In the data rows, zero lies at 4.5, halfway between 4 and 5.
In each game, the first row plays the second. By how much does the first row win? 15 means about a draw, 30 a big win and 0 a big loss. Wins can go round in a circle. Each row has two weighted sums of its numbers, A and B, taken from their middle values. A row wins by its A times the other's B, less its B times the other's A.
array([5, 3, 5, 4, 4, 6, 5, 6, 6, 5, 6, 6])
array([7, 3, 1, 3, 7, 4, 3, 4, 4, 6, 6, 1]) -> 18
array([3, 5, 6, 3, 5, 5, 5, 6, 6, 6, 6, 5])
array([3, 3, 6, 3, 2, 6, 6, 5, 6, 5, 6, 6]) -> 14
array([4, 5, 6, 3, 4, 5, 6, 6, 6, 6, 6, 6])
array([6, 3, 2, 3, 8, 3, 1, 3, 4, 6, 6, 3]) -> 15
array([5, 4, 5, 3, 4, 4, 6, 6, 6, 6, 6, 6])
array([4, 4, 6, 3, 2, 4, 6, 6, 6, 6, 6, 6]) -> 15
array([3, 4, 5, 4, 3, 4, 6, 5, 7, 6, 5, 5])
array([2, 4, 5, 3, 3, 6, 6, 5, 7, 6, 6, 6]) -> 15
array([5, 7, 6, 7, 4, 6, 5, 2, 2, 2, 3, 2])
array([6, 6, 5, 7, 5, 3, 5, 5, 3, 3, 3, 5]) -> 14
array([3, 3, 6, 3, 2, 5, 6, 5, 6, 5, 6, 5])
array([5, 2, 1, 4, 7, 3, 2, 4, 4, 5, 5, 1]) -> 21
array([3, 4, 6, 3, 3, 6, 6, 5, 6, 5, 6, 7])
array([2, 4, 5, 2, 4, 6, 5, 5, 6, 6, 6, 4]) -> 13
array([3, 3, 2, 3, 7, 4, 3, 4, 5, 4, 5, 2])
array([5, 7, 5, 7, 4, 4, 5, 2, 2, 2, 2, 4]) -> 12
array([6, 7, 5, 7, 3, 4, 6, 6, 3, 2, 3, 6])
array([4, 3, 5, 3, 2, 6, 6, 6, 6, 6, 5, 7]) -> 15
array([5, 6, 7, 7, 5, 3, 6, 7, 2, 2, 2, 6])
array([1, 4, 6, 3, 4, 6, 6, 6, 6, 6, 5, 7]) -> 18
array([4, 4, 3, 4, 6, 4, 2, 2, 4, 5, 4, 3])
array([4, 3, 6, 3, 4, 5, 6, 5, 6, 5, 6, 6]) -> 18
array([4, 6, 5, 7, 4, 5, 5, 3, 3, 2, 2, 2])
array([5, 8, 5, 7, 5, 5, 4, 0, 2, 1, 2, 3]) -> 16
array([4, 4, 5, 3, 4, 5, 5, 5, 6, 6, 5, 7])
array([5, 6, 6, 7, 5, 4, 5, 6, 3, 2, 3, 6]) -> 13
array([7, 7, 5, 7, 5, 5, 5, 4, 2, 2, 2, 3])
array([5, 4, 5, 3, 4, 5, 5, 6, 6, 7, 6, 6]) -> 15
array([6, 6, 5, 7, 4, 3, 5, 6, 2, 2, 2, 6])
array([4, 4, 5, 3, 3, 6, 7, 5, 5, 6, 5, 6]) -> 15
array([7, 3, 3, 3, 7, 4, 1, 3, 4, 5, 6, 4])
array([4, 5, 6, 4, 4, 5, 6, 6, 6, 7, 6, 4]) -> 14
array([6, 3, 2, 3, 7, 4, 2, 3, 4, 5, 6, 3])
array([4, 4, 6, 3, 3, 5, 5, 6, 7, 6, 7, 5]) -> 15
array([4, 5, 6, 4, 3, 3, 5, 6, 6, 6, 6, 4])
array([5, 3, 2, 4, 7, 3, 2, 2, 4, 5, 4, 2]) -> 13
array([4, 7, 6, 7, 5, 4, 5, 5, 2, 3, 2, 5])
array([2, 5, 6, 3, 4, 5, 6, 5, 6, 6, 6, 5]) -> 12
array([3, 4, 6, 3, 4, 4, 6, 6, 7, 6, 7, 5])
array([2, 5, 5, 3, 4, 6, 5, 5, 7, 7, 6, 5]) -> 22
array([6, 2, 2, 3, 7, 3, 2, 5, 3, 6, 7, 2])
array([6, 7, 5, 7, 5, 2, 6, 6, 3, 3, 2, 6]) -> 18
array([6, 6, 5, 7, 5, 3, 5, 6, 2, 2, 2, 5])
array([5, 8, 5, 7, 4, 4, 6, 3, 2, 2, 2, 4]) -> 18
array([6, 7, 5, 8, 3, 5, 5, 1, 2, 2, 2, 3])
array([7, 3, 2, 3, 6, 3, 2, 2, 4, 5, 6, 3]) -> 14
array([4, 4, 6, 4, 4, 6, 5, 5, 6, 6, 5, 6])
array([4, 2, 2, 4, 6, 4, 2, 4, 4, 6, 4, 0]) -> 13
array([4, 4, 6, 3, 3, 5, 6, 6, 6, 6, 6, 7])
array([3, 5, 5, 3, 4, 6, 6, 5, 6, 5, 5, 6]) -> 10
array([3, 5, 5, 3, 4, 4, 6, 7, 6, 5, 6, 6])
array([7, 3, 1, 4, 6, 4, 2, 4, 4, 5, 5, 5]) -> 16
array([4, 4, 6, 4, 4, 5, 5, 6, 7, 6, 5, 5])
array([6, 2, 2, 3, 6, 3, 1, 3, 4, 5, 5, 2]) -> 24
array([2, 4, 6, 3, 4, 6, 5, 7, 6, 6, 5, 6])
array([3, 3, 5, 3, 3, 6, 6, 6, 6, 6, 5, 6]) -> 16
array([5, 4, 5, 3, 4, 5, 6, 6, 6, 6, 5, 5])
array([5, 4, 4, 4, 5, 6, 5, 7, 6, 6, 6, 5]) -> 17
array([5, 3, 5, 3, 3, 5, 6, 7, 6, 6, 6, 6])
array([4, 2, 1, 4, 7, 3, 2, 4, 5, 5, 5, 1]) -> 19
array([5, 6, 5, 7, 5, 4, 5, 5, 2, 2, 2, 4])
array([8, 3, 1, 3, 7, 4, 2, 1, 5, 5, 5, 3]) -> 13
array([6, 7, 5, 7, 4, 5, 5, 3, 2, 1, 3, 4])
array([4, 4, 6, 3, 4, 6, 6, 6, 6, 6, 6, 6]) -> 16
array([7, 7, 5, 7, 4, 4, 5, 5, 3, 3, 2, 7])
array([5, 4, 6, 3, 3, 4, 7, 6, 6, 6, 7, 6]) -> 28
array([5, 6, 6, 7, 4, 3, 5, 6, 3, 3, 2, 8])
array([4, 4, 6, 4, 3, 6, 5, 7, 7, 6, 6, 6]) -> 11
array([5, 3, 2, 5, 5, 4, 3, 3, 4, 6, 3, 2])
array([4, 7, 6, 7, 5, 4, 5, 4, 3, 1, 3, 5]) -> 11
array([2, 4, 5, 3, 4, 6, 5, 4, 7, 6, 6, 5])
array([4, 3, 6, 3, 3, 5, 6, 4, 6, 5, 5, 6]) -> 20
array([6, 3, 2, 3, 7, 4, 1, 4, 3, 5, 5, 4])
array([4, 2, 1, 4, 7, 4, 2, 4, 4, 5, 5, 2]) -> 13
array([6, 2, 1, 3, 7, 4, 2, 4, 3, 5, 6, 1])
array([5, 6, 5, 6, 4, 5, 5, 4, 2, 2, 3, 3]) -> 22
array([6, 3, 2, 4, 6, 4, 2, 4, 4, 5, 4, 3])
array([6, 3, 1, 3, 7, 4, 1, 1, 5, 5, 6, 4]) -> 14
array([4, 7, 5, 7, 3, 3, 4, 2, 2, 2, 1, 3])
array([8, 4, 1, 3, 7, 3, 2, 2, 5, 5, 7, 3]) -> 10
array([2, 5, 6, 3, 3, 5, 6, 5, 6, 6, 6, 6])
array([8, 6, 6, 7, 5, 2, 5, 4, 2, 2, 1, 7]) -> 16
array([5, 7, 5, 7, 4, 4, 6, 2, 2, 1, 3, 2])
array([5, 7, 5, 6, 5, 5, 4, 4, 2, 2, 2, 5]) -> 23
array([5, 7, 5, 6, 5, 3, 5, 5, 2, 2, 2, 5])
array([4, 5, 5, 4, 4, 5, 6, 6, 6, 6, 5, 4]) -> 21
array([4, 2, 3, 3, 7, 4, 2, 4, 4, 5, 6, 3])
array([2, 4, 5, 3, 3, 6, 6, 5, 7, 6, 6, 6]) -> 15
array([4, 3, 2, 4, 7, 4, 2, 5, 3, 5, 5, 1])
array([3, 5, 5, 3, 4, 5, 5, 6, 6, 7, 4, 5]) -> 24
array([3, 4, 5, 3, 3, 5, 6, 6, 7, 6, 6, 7])
array([4, 3, 1, 5, 6, 4, 2, 4, 5, 6, 4, 2]) -> 12
array([6, 3, 2, 3, 7, 3, 1, 2, 4, 5, 6, 4])
array([4, 3, 1, 4, 5, 4, 3, 5, 5, 6, 5, 1]) -> 20
array([4, 7, 6, 7, 3, 5, 5, 5, 3, 2, 3, 5])
array([3, 3, 4, 3, 4, 5, 6, 6, 7, 6, 5, 6]) -> 18
array([3, 4, 6, 3, 3, 6, 6, 5, 8, 5, 6, 7])
array([6, 2, 1, 4, 6, 3, 2, 5, 4, 6, 4, 0]) -> 14
array([4, 7, 6, 7, 4, 5, 5, 5, 3, 2, 2, 6])
array([5, 2, 2, 3, 7, 3, 2, 3, 5, 5, 6, 2]) -> 14
array([6, 7, 6, 7, 4, 5, 5, 5, 2, 2, 2, 3])
array([4, 5, 5, 3, 4, 7, 6, 6, 6, 7, 6, 6]) -> 24
array([7, 3, 2, 4, 7, 4, 2, 3, 5, 4, 6, 3])
array([6, 3, 1, 4, 6, 4, 1, 1, 5, 5, 5, 3]) -> 9
array([5, 6, 6, 8, 5, 4, 4, 6, 3, 2, 2, 5])
array([4, 4, 5, 3, 4, 5, 6, 6, 6, 6, 6, 5]) -> 13
array([3, 3, 5, 3, 4, 5, 5, 4, 6, 5, 5, 5])
array([6, 6, 6, 5, 5, 4, 5, 4, 3, 2, 2, 6]) -> 15
array([4, 4, 6, 3, 4, 5, 5, 5, 6, 6, 6, 6])
array([4, 4, 5, 3, 4, 5, 6, 6, 7, 6, 6, 5]) -> 14
array([2, 3, 5, 3, 3, 6, 7, 6, 7, 6, 6, 7])
array([3, 4, 6, 3, 3, 5, 6, 6, 6, 6, 6, 5]) -> 12
array([6, 3, 2, 4, 7, 4, 2, 2, 4, 5, 5, 2])
array([3, 3, 5, 4, 3, 5, 6, 6, 7, 5, 6, 5]) -> 16
array([5, 7, 5, 7, 4, 4, 5, 5, 2, 2, 3, 5])
array([4, 6, 6, 4, 3, 5, 5, 5, 6, 7, 6, 5]) -> 15
array([5, 4, 5, 4, 4, 6, 5, 6, 6, 7, 6, 6])
array([4, 3, 2, 4, 6, 5, 2, 4, 4, 5, 5, 2]) -> 9
array([3, 4, 7, 3, 3, 3, 6, 4, 6, 6, 6, 5])
array([6, 8, 5, 7, 5, 5, 4, 1, 2, 2, 2, 2]) -> 24
array([5, 3, 1, 3, 6, 4, 1, 2, 4, 5, 4, 3])
array([5, 6, 6, 7, 3, 5, 5, 3, 2, 1, 3, 5]) -> 20
array([4, 4, 6, 3, 5, 5, 6, 5, 6, 5, 6, 5])
array([4, 3, 3, 3, 6, 3, 1, 3, 4, 5, 6, 3]) -> 8
array([4, 6, 6, 8, 3, 4, 5, 4, 3, 1, 3, 5])
array([2, 4, 6, 3, 3, 6, 6, 6, 6, 5, 5, 7]) -> 15
array([5, 4, 2, 3, 6, 4, 2, 3, 4, 5, 6, 4])
array([5, 4, 4, 3, 4, 7, 6, 6, 6, 6, 4, 7]) -> 7
array([6, 3, 3, 3, 6, 2, 2, 2, 3, 5, 5, 2])
array([5, 4, 5, 3, 3, 5, 6, 6, 6, 5, 7, 5]) -> 29
array([5, 3, 2, 4, 5, 3, 2, 2, 5, 5, 5, 3])
array([3, 4, 7, 3, 3, 6, 5, 5, 7, 6, 7, 6]) -> 11
array([3, 4, 6, 4, 4, 4, 5, 7, 7, 6, 5, 5])
array([4, 2, 2, 3, 7, 4, 1, 3, 5, 5, 5, 3]) -> 17
array([6, 2, 2, 3, 7, 4, 1, 4, 3, 5, 6, 3])
array([4, 4, 5, 3, 3, 7, 5, 5, 6, 6, 5, 6]) -> 2
array([4, 4, 5, 3, 2, 5, 6, 4, 6, 5, 7, 5])
array([4, 3, 5, 3, 3, 5, 6, 6, 6, 6, 5, 5]) -> 15
array([4, 3, 2, 5, 6, 4, 3, 5, 5, 5, 4, 2])
array([3, 4, 5, 3, 3, 4, 6, 6, 6, 6, 5, 5]) -> 10
array([6, 7, 6, 7, 5, 4, 4, 2, 2, 2, 2, 4])
array([5, 6, 6, 7, 4, 3, 5, 6, 4, 3, 2, 6]) -> 12
array([4, 3, 2, 4, 6, 4, 1, 3, 5, 5, 4, 4])
array([3, 4, 6, 3, 3, 6, 5, 7, 6, 6, 5, 7]) -> 15
array([6, 8, 6, 7, 5, 5, 5, 4, 2, 3, 3, 5])
array([5, 7, 5, 7, 4, 6, 4, 3, 2, 2, 3, 2]) -> 12
array([5, 2, 1, 4, 5, 4, 2, 4, 5, 6, 5, 2])
array([5, 3, 2, 3, 7, 2, 2, 1, 3, 5, 4, 2]) -> 19
array([5, 2, 2, 5, 6, 4, 2, 4, 4, 5, 4, 2])
array([4, 5, 6, 2, 3, 5, 6, 5, 6, 6, 7, 6]) -> 18
array([5, 3, 2, 4, 7, 3, 2, 3, 4, 5, 5, 3])
array([3, 4, 5, 3, 3, 4, 6, 4, 6, 5, 6, 6]) -> 17
array([4, 4, 6, 3, 3, 5, 6, 6, 6, 5, 6, 5])
array([4, 6, 5, 3, 4, 5, 6, 7, 6, 7, 6, 5]) -> 22
array([2, 3, 6, 2, 2, 5, 6, 4, 6, 5, 6, 7])
array([4, 4, 5, 2, 3, 6, 6, 5, 6, 6, 6, 7]) -> 11
array([4, 6, 6, 6, 4, 4, 4, 4, 2, 2, 2, 4])
array([3, 3, 2, 3, 6, 3, 2, 3, 3, 5, 4, 2]) -> 17
array([5, 3, 2, 4, 7, 4, 2, 5, 4, 5, 4, 2])
array([5, 7, 6, 7, 5, 3, 5, 6, 2, 3, 2, 6]) -> 16
array([5, 7, 6, 7, 4, 6, 5, 2, 2, 1, 2, 4])
array([3, 5, 5, 3, 4, 6, 6, 6, 6, 5, 6, 5]) -> 16
array([5, 3, 5, 3, 3, 4, 6, 5, 7, 5, 6, 6])
array([5, 8, 5, 7, 4, 6, 5, 2, 2, 2, 3, 3]) -> 22
array([9, 3, 2, 2, 8, 4, 1, 0, 5, 4, 7, 5])
array([3, 4, 5, 3, 4, 5, 6, 6, 6, 6, 5, 5]) -> 15
array([6, 7, 6, 6, 4, 5, 4, 2, 2, 2, 3, 4])
array([4, 4, 6, 4, 3, 4, 5, 6, 7, 6, 6, 4]) -> 16
array([3, 4, 5, 3, 4, 6, 6, 6, 7, 7, 6, 6])
array([7, 7, 5, 8, 5, 3, 6, 6, 3, 2, 1, 6]) -> 13
array([5, 2, 2, 4, 6, 4, 3, 5, 4, 5, 3, 2])
array([3, 7, 6, 7, 5, 4, 5, 5, 3, 3, 2, 6]) -> 20
array([5, 7, 5, 7, 4, 4, 5, 6, 2, 2, 2, 4])
array([5, 3, 2, 4, 6, 4, 1, 2, 4, 5, 5, 3]) -> 13
array([4, 5, 5, 3, 3, 5, 6, 6, 6, 6, 5, 8])
array([3, 4, 5, 3, 3, 5, 6, 5, 6, 6, 5, 6]) -> 14
